In the data rows, 128 means zero.
Here is a table of points, one per row:
[142 114  65 183 137 130 119 111 141 132 150  92  95 121 142  94  97 116
 103 150 137 100 130  92 138  94 135 198 104 149  92 119 141  82 191  75
 134 107 133  82 151 139 160 145 107 159 105 177]
[138 169 102 157 134 118  99 130 136 101 176  74 129 145 210 183  67 168
 147 105 116 151  97 111 157 101 131 103  70  78 123 143 145 161 134 117
 144 128 142 151  77 201  82 179 113  94 108 113]
[147 138 140 153 113 164 125 114 109 179  61 120 180 107 145 134 114 106
 101 136 119  89 116 145 136  98  77 120  83 106 158 164  76 168  91  89
 146 122 137 173  50 142 147 130 117  64 146 147]
[136 164 207  94  89 168 133 172 153  83 122 159 143 106 155 180 160 164
 106 110 112  89 171 158 146 149 138  89  67 180  72 126 124 140  80 105
 127  87 172  71 130 130 152 132 121  95 113 148]
[140 154  78 136 136 159 146 119 160 135  75 161 160 128  81 104 121  35
 133 137 117 107 125 116  87 133 155 119 131  97 163 111 132 112  75  97
 107 179 102  99 164 107 143 150  89 110  64 148]
[135 144 102 109  94  69 124 113  84  84  85 194  99 140 105 132 134 130
  93  93 100 160 102 127 134 168  98 135 132 136 129 169  80 176  87 156
 119  95 136 136 144 144 163 104 175 152  98 184]
[108 100 156 109 157  61 111  72 130 151  68  59 115 163 148 115 102 119
 175 116 122 141 104 179 116  89 144 153 137  84 127 149 117 205 151 150
  86 154 158 106 149  57 131 127 166 103  75 146]
[127 183 106 102 120  90  63 106 162 155  49  93  55 159 125 144 143  87
 154 161 152 151 138 159 138 117 135  94 133 143 158  68 118 108 155 153
 162 132 119 114  82 113 174 118 106 124 135 125]
[200 102 126 140 134 125 157 112 136 161 166  36 101 168 100 101  90 108
 121  92 125  74 130  90 134 144 125 136 137 102  98 144 110 116 103 164
 161  77 142 125 173 133 125  91 141 121 130 123]
[122 111 122 166 116 152 150 109 123 105 159 109 145  81 165 215 120 107
 188  94 138 136  92 151 121 131  98 162 150  96 133 141 121  43 122  72
 144 118 151  87 152 147 184 147 134 120 157 194]
[167 128  99 154 170 112 112 112 145  96 128 126 188 149  86 150 147 180
  84 112 173 168 195 165 145 160 132 112 135  67 102 173 107 124 184 149
  72 141 113 117 136  97 118 166  93 116 174 123]
[159  77 102 104 101 133 184  94 116 184  85 143 115 147 130 157 180 111
 160 141  79 121 179 131 151  88 138 116 145 163 140 193 155 171 146 191
 138  91 154 145 146 134 105 124 121 134 141 207]
[ 85 140 133 136 105 168 150 110 102 142  79 152 194 175 139 171 191 107
 131 205 117 145  87 136 147 177  93 118 150 119 111 137 105  96 173 105
 131 111 104 110 128 105 112 200 191 145  97 158]
[115 125 121  89 107  61 135 144 143 124  99 123 121 124 140 119 107 141
 112 164 195  83 113 134 145 141 194 174 116 118 171 102  98  46 105 137
 105  96 141 172 114 135 101  89 100 131 126 115]
[164 143 192 179 179  60 115  93 133 145 129 152 115 114  94 128  96  71
  94  86 120 131 122  93 133 112 128 128 122 166 114  78 123 120 139 141
 141 148 189 181 138  58  81 135 148 122 102 113]
[ 97 124  98 160 153 112 141 190 137 122  93 133 116 142  89  85 108 142
 159 111 109 110 125 121  82 159 114 137 170 137  93 129 107 150 122 180
 177 130 135 147  41 119 123 160  83 164 184  77]
[116 114  94 115 127 100 115  67 167 169 189 165 133 121 105 156 136 155
 156 131 149 116  96 146 103 135  86 136  74 140  86 121  65 177 139 134
 157 176 100 141 153  91  87  71  97 112 126 102]
[121 121 173 147  25 172  52 147 115 106 105 128 126 106 117  97 107 101
 123 136 136 138 103  92 160 126 153 156 137 125  89 159 139 104 134 200
 112 210 126 167 129 142 153 122  87 106 165  95]
[ 88 184 189  84 151 150 136 153 132 138 135 173 141 176 171 174  33 151
  97 150  89 122 153 126 133 114  82 157 121 157 125 188 112 125 143 117
 145 167 117 139 185 156 187 131 132 122 150 115]
[132 153 130 164 146 167 129 143 122 121 163 112  55 135 176 107 131 143
 158 108 143 123 184 107 170 121  78 156 124 116  79 151 145 131  62 114
 115 142 153 158 112 130  54 129 180 116 139 130]
[105  86 132  90 132 128  92 109 154 153  98 190  70 156 151 175 156 160
 112 131 151 127  97 122 127 184 146 134 225 116 120  91 123 167 161  92
 130 164 145  92  64 178 122 116 109 102 134 172]
[141 156 105  90 117 112  85 183 139 151 124 117  73 103 102 111  97 141
 148 151  94 146 123 114  81 140 141  90  78  54 103 108 177 119 149 149
 115 102  28 187 130  92 103 102 166 102 210 120]
[185 140 152  98 171  94 123 140 194 153 137 143 116 106  57 115 192 162
 149 127 118 105  99 110 181 120 105 134 114 100  89 186 140 132 155 123
  96 134 124 155 134 118 158 108 147 122  71  84]
[125 126 168 213 119 153 137 151  56 111 134 151 103 118 123 120 123 172
 107 120  90 178 161 145  93 140 138 155 132 108 170 105 113  90 192  94
 138 122 108 154 140 130 120 103 129  72  74  84]
[179 109 153  78 102 116 118 136 139 149 168 121 175  83 157  59 114 163
 138 168 178 184 122  85 118 155 126 149 136 129 140  88 125 144 136 184
 136 140 137 104 101 125 179 118 148  73 165  85]
[176 117 125  75 153 144  96 177  61 176 149 104 131 179 167 136 185 186
 133  91 138 159 142  87 122  93 129 111  43 136 130 129  93 136  80 157
 131 169 135 129 157 142 141 143 127 104 123  76]
[112 149 171  60 170 123 150 107  63 121 171 108 137 110  90 147 114 108
 142 143 176  87 119 124  94  90 172 120 109 159 112 142 123 125 135 119
 126 155 135 116  84 194  76 123 129 171  71 156]
[112 129 109 201 157 122 130 179 155 192 117 120 123 105 118 132 186 112
  99 126 123 105 119 198  97 121 135 176 134 165 166 109 144 157 117 225
  72 130  95  55 119 145 132 111 178 128 150 118]
[144 108 205 135 140 132 117 152 105  79 105 138  94 123 141 128 164  78
 153 188 162 118 113 142 106 144 101 154 128 118 162  97 162 201 107 106
 127  98 108 136 151 190 153 121  89 170 198 136]
[169 184 169 119 106  92 136 115 154 173 156 144 133 105 119  51 124 171
 163 106  76  92  65 180 121  83 136 116 139 111 117 105 103 126 107 127
 165 147 102 112 141 113  94 174 136 208 139 195]
[ 88 124 118 129 144 154 147 145 106 137 108 125 122  85  96 188  84 175
 129 182 160 100  93 134 174 137 131 118 178 157 168  60 163 113  72 164
 111  91 162 165 154 116 126 109  68 112 114 158]
[140 159  84 147 140 135  79  50 191 136 165  80 123 116  90 127 110 134
 127 151  99 171 148 108  69 127 153 148 146 156 115 147  83 129  88 120
 104  85 188 166 154 184  86 152 180 111 104 101]
[160  98 112  96 108 144  86 106  80 153 143 144 139 116 136 131  91 138
 126  98 134 114 127 147 118 200 128 122  80 179 149 173 212  83 141  85
 145 112 138  98 144  94 126 164  99 182 144  95]
[121 161 100 127 195 126 134  88 129 101 146 175 145 152 146 101 134 123
  93 118 159 145 149 187 122 132 134 128 129  46 153 158 177 119 140 138
 199 182 112 140 107 111 163  94 128  97 106  95]
[107 111 156 131 124 135 133 149 162 107 114 182 153 123 142 111 127 164
 186 141 137  99 130 105 147 153 171  98 117 197 168 101 149 108 118 133
 144 131 113 140 140 163 156 144 195  64 182 144]
[117 139 109  89 138 191 142 109  95  49 147 124 168 138 160 164 152  81
 140  71 118 127 103 124 150 111 195 159 150 163 101  68 113 125 167  76
 133  94 100 176 138 105 134 113 131 147 137 128]
[152  89  78 131 154 107  95  89  86  96 136 156 160 109 134 124 145 123
 120 148  87  59 181 137 128 117 119 101 191 101 109 150 135 120 106 117
  92 143  70 137 122 130 133 151  92 175 136  73]
[ 99 122 143 164 115 133  88 185 123 114 142 129 138  97 171 142 133 123
 142 138 161 115  90  40 147 124 130 124 170 119 150 187 121 107 131 160
 163  60 148  39 129 141  74  56 122 107 153 129]
[ 68 132 143  84 109  97 170  89 124 133 126 131 126 161 114 113 147 105
 138 125  66  95 164  94 141 177  47 115 113 130 136 110  88 159 141 156
 115  75 114 116 109 145 113 178  92  86  94 166]
[118  80 138 135 166 150 129 119 143  84  93 109 112  89  90 126 182 132
  69 128 107 173 175 119 189 136 151 148 115 122 167 155 129 142 108  90
 166 156  68  65 116 105 123 143 151 133 124 139]
[ 57 112 139 145 143 134 188 101 162 118  73 104 102 142 147 123 174 140
 103 122 106 117  77  90  66  78 151 120 102 112 133 109 159 137 105 143
 142 138 124 109  96 151 137 139 108 159 213 109]
[ 66  63 164  98  91 160 102 149 185 137 132 131 140 166  38 134  97 137
 119 102 154  99 108 112 112  49 102 117 155 154 155 107 164 110 140 145
  86  96 152 110 161 130 148 154 144 178 170 140]
[133 165 103 149  80 122 183 153 108 105 133 105 119  58 134 163 153 150
  93  82 173 125 156  93 131 134 104 126 186 163 169 104 141 139 145  80
 129 156 104 169 152 108 120 192 144 126  86 108]
[129 176 141  99 124  85 188 153  70 153 165  96 141 126  95  95 134  93
 128 122 111 190 145 158 196 137 109 110 156 157 114 140 126 117 133  99
 121 128 175 102 142 190 106  77 108 118 179  96]
[123 135  99 165  71 129 158 136 116 150 168 127 121 124  98 154  84  94
 175 124 168 137 207 120 137 137 157 127 123  56 118 104 125 139 121 101
 141 117 129  99 170 135 153 111 165 214 103 103]
[113  60  90 108 143 128 107 148 179 123 137  79 212 116 145  85 120 129
 114 123  88 132 144 151  73 148 118 104  92 147 104  83 171 102 160 101
 136 172 157 142 147 126 118  90 152 187  71 149]
[109 156 114 170 153 167 122 110 133 136 133 122 170 132 142  60 170 118
 117  99 180 200 146 133 135 136 141  80 123 144 143 175 114 158 124 124
 113  87  67 176 139  87 165 123  90 137 104 133]
[133 127 126 132  85  90 117 156 150  84 160 123  99 199 125 155 147 110
 147 198  92 101  95 119  82 146 138 124 147 158 161 129 163 163 117 107
  69 138 149 144  44  62 161  87 120 174 132 191]
[ 90  63  99 155 137  91 138 160 107 164 168 136 129 133 133 104 149  99
  83 128 142 133 129 169 119  66 167 111 137 130  85  98 144  77  95 101
 137  98 136 148 162  52 144 153 121  93  68 126]
[142 116 104 113 122 219 144 144 122  64 150 164 101  82 197  83  95 138
 115 113 101 138 105 163 130 169 118  85 105 106 167 109  80 123 192 114
 123 167 194 139 130 121 112 155 115 157 126  94]
[177 145 142 121 124 140 197 128  91  92 115 146 127 171 147 126  60 130
 121 126 132 202 131 141 147  86 100 121 140 157  88 138 145 103 111 151
 101 130  85  90  94 164  71  76 142 108 115  82]
There is one direction along which these points spread out most. How far along it is each point below, from 0 to 99? 50 is the average, and the first point above lies past it. One standard deviation of the points above along it is 16.
[138 169 102 157 134 118  99 130 136 101 176  74 129 145 210 183  67 168
 147 105 116 151  97 111 157 101 131 103  70  78 123 143 145 161 134 117
 144 128 142 151  77 201  82 179 113  94 108 113] 75
[136 164 207  94  89 168 133 172 153  83 122 159 143 106 155 180 160 164
 106 110 112  89 171 158 146 149 138  89  67 180  72 126 124 140  80 105
 127  87 172  71 130 130 152 132 121  95 113 148] 47
[118  80 138 135 166 150 129 119 143  84  93 109 112  89  90 126 182 132
  69 128 107 173 175 119 189 136 151 148 115 122 167 155 129 142 108  90
 166 156  68  65 116 105 123 143 151 133 124 139] 53
[177 145 142 121 124 140 197 128  91  92 115 146 127 171 147 126  60 130
 121 126 132 202 131 141 147  86 100 121 140 157  88 138 145 103 111 151
 101 130  85  90  94 164  71  76 142 108 115  82] 68
[113  60  90 108 143 128 107 148 179 123 137  79 212 116 145  85 120 129
 114 123  88 132 144 151  73 148 118 104  92 147 104  83 171 102 160 101
 136 172 157 142 147 126 118  90 152 187  71 149] 59
[112 149 171  60 170 123 150 107  63 121 171 108 137 110  90 147 114 108
 142 143 176  87 119 124  94  90 172 120 109 159 112 142 123 125 135 119
 126 155 135 116  84 194  76 123 129 171  71 156] 50
[133 165 103 149  80 122 183 153 108 105 133 105 119  58 134 163 153 150
  93  82 173 125 156  93 131 134 104 126 186 163 169 104 141 139 145  80
 129 156 104 169 152 108 120 192 144 126  86 108] 64
[133 127 126 132  85  90 117 156 150  84 160 123  99 199 125 155 147 110
 147 198  92 101  95 119  82 146 138 124 147 158 161 129 163 163 117 107
  69 138 149 144  44  62 161  87 120 174 132 191] 14
[140 159  84 147 140 135  79  50 191 136 165  80 123 116  90 127 110 134
 127 151  99 171 148 108  69 127 153 148 146 156 115 147  83 129  88 120
 104  85 188 166 154 184  86 152 180 111 104 101] 64
[ 85 140 133 136 105 168 150 110 102 142  79 152 194 175 139 171 191 107
 131 205 117 145  87 136 147 177  93 118 150 119 111 137 105  96 173 105
 131 111 104 110 128 105 112 200 191 145  97 158] 38
[ 88 184 189  84 151 150 136 153 132 138 135 173 141 176 171 174  33 151
  97 150  89 122 153 126 133 114  82 157 121 157 125 188 112 125 143 117
 145 167 117 139 185 156 187 131 132 122 150 115] 57
[115 125 121  89 107  61 135 144 143 124  99 123 121 124 140 119 107 141
 112 164 195  83 113 134 145 141 194 174 116 118 171 102  98  46 105 137
 105  96 141 172 114 135 101  89 100 131 126 115] 40
[ 66  63 164  98  91 160 102 149 185 137 132 131 140 166  38 134  97 137
 119 102 154  99 108 112 112  49 102 117 155 154 155 107 164 110 140 145
  86  96 152 110 161 130 148 154 144 178 170 140] 20
